[[-24, 1, 12, -21, -10, 21, -3, 23, -4, 9, 9, 3, -20, -10, -3],
[-4, 0, -13, 4, -18, 6, 11, -10, 26, -10, 21, -34, 12, 24, 0],
[-25, 5, 30, -10, 18, 0, 19, -15, 39, 15, -29, -17, 7, 1, 3],
[-5, 1, -15, 19, -9, -7, 19, -16, 12, -5, 3, 6, 3, 11, 1],
[-17, -1, -17, 3, -1, 16, -1, -2, 22, -8, 0, 42, 9, -13, 11],
[4, 3, 14, -34, -3, 38, -4, -3, -8, 23, -7, -4, 3, 1, 10]]
|
[[4, 3, 14, -34, -3, 38, -4, -3, -8, 23, -7, -4, 3, 1, 10],
[-17, -1, -17, 3, -1, 16, -1, -2, 22, -8, 0, 42, 9, -13, 11],
[-5, 1, -15, 19, -9, -7, 19, -16, 12, -5, 3, 6, 3, 11, 1],
[-25, 5, 30, -10, 18, 0, 19, -15, 39, 15, -29, -17, 7, 1, 3],
[-4, 0, -13, 4, -18, 6, 11, -10, 26, -10, 21, -34, 12, 24, 0],
[-24, 1, 12, -21, -10, 21, -3, 23, -4, 9, 9, 3, -20, -10, -3]]

[[4, 0, 27, -7, 11, 47, -21],
[-13, 0, 27, -22, 9, -7, -21],
[4, 0, 27, -7, 11, -5, -38],
[-10, 0, 15, -7, 4, 31, -37],
[4, -19, 2, -1, -9, 31, -21],
[4, -1, 27, -21, 11, 31, 4],
[4, 0, 27, -7, 11, 46, -21],
[32, 0, 27, -7, 11, 26, -21]]
|
[[32, 0, 27, -7, 11, 26, -21],
[4, 0, 27, -7, 11, 46, -21],
[4, -1, 27, -21, 11, 31, 4],
[4, -19, 2, -1, -9, 31, -21],
[-10, 0, 15, -7, 4, 31, -37],
[4, 0, 27, -7, 11, -5, -38],
[-13, 0, 27, -22, 9, -7, -21],
[4, 0, 27, -7, 11, 47, -21]]

[[-45, -4, -15, -5, -29, 20, 5],
[16, 17, 33, 0, 31, 3, -29],
[14, -20, 29, 29, 13, -35, -12],
[16, 11, 2, -15, -26, 42, -24],
[-13, 38, 25, -39, -12, -9, -3],
[32, -18, 14, -8, 33, -22, -23],
[20, 16, -41, -21, -17, 0, 22],
[-6, 48, 26, -18, 15, -20, -5],
[-4, -22, -2, 15, -32, 20, -1],
[15, 15, -41, 36, -13, 15, 7],
[-7, 29, -3, -15, 48, 15, -19]]
|
[[-7, 29, -3, -15, 48, 15, -19],
[15, 15, -41, 36, -13, 15, 7],
[-4, -22, -2, 15, -32, 20, -1],
[-6, 48, 26, -18, 15, -20, -5],
[20, 16, -41, -21, -17, 0, 22],
[32, -18, 14, -8, 33, -22, -23],
[-13, 38, 25, -39, -12, -9, -3],
[16, 11, 2, -15, -26, 42, -24],
[14, -20, 29, 29, 13, -35, -12],
[16, 17, 33, 0, 31, 3, -29],
[-45, -4, -15, -5, -29, 20, 5]]

[[5, -8, 12],
[7, 30, 13],
[-2, 0, 0],
[7, -24, -9],
[26, -49, -12]]
|
[[26, -49, -12],
[7, -24, -9],
[-2, 0, 0],
[7, 30, 13],
[5, -8, 12]]

[[14, 20],
[0, 45],
[3, 3],
[-1, 1],
[1, -1]]
|
[[1, -1],
[-1, 1],
[3, 3],
[0, 45],
[14, 20]]

[[-50, 52, 5, 32],
[3, 3, 31, -26],
[-34, 39, -8, 49],
[4, -18, 3, 47],
[41, -42, 45, -41],
[29, -39, -8, -16]]
|
[[29, -39, -8, -16],
[41, -42, 45, -41],
[4, -18, 3, 47],
[-34, 39, -8, 49],
[3, 3, 31, -26],
[-50, 52, 5, 32]]
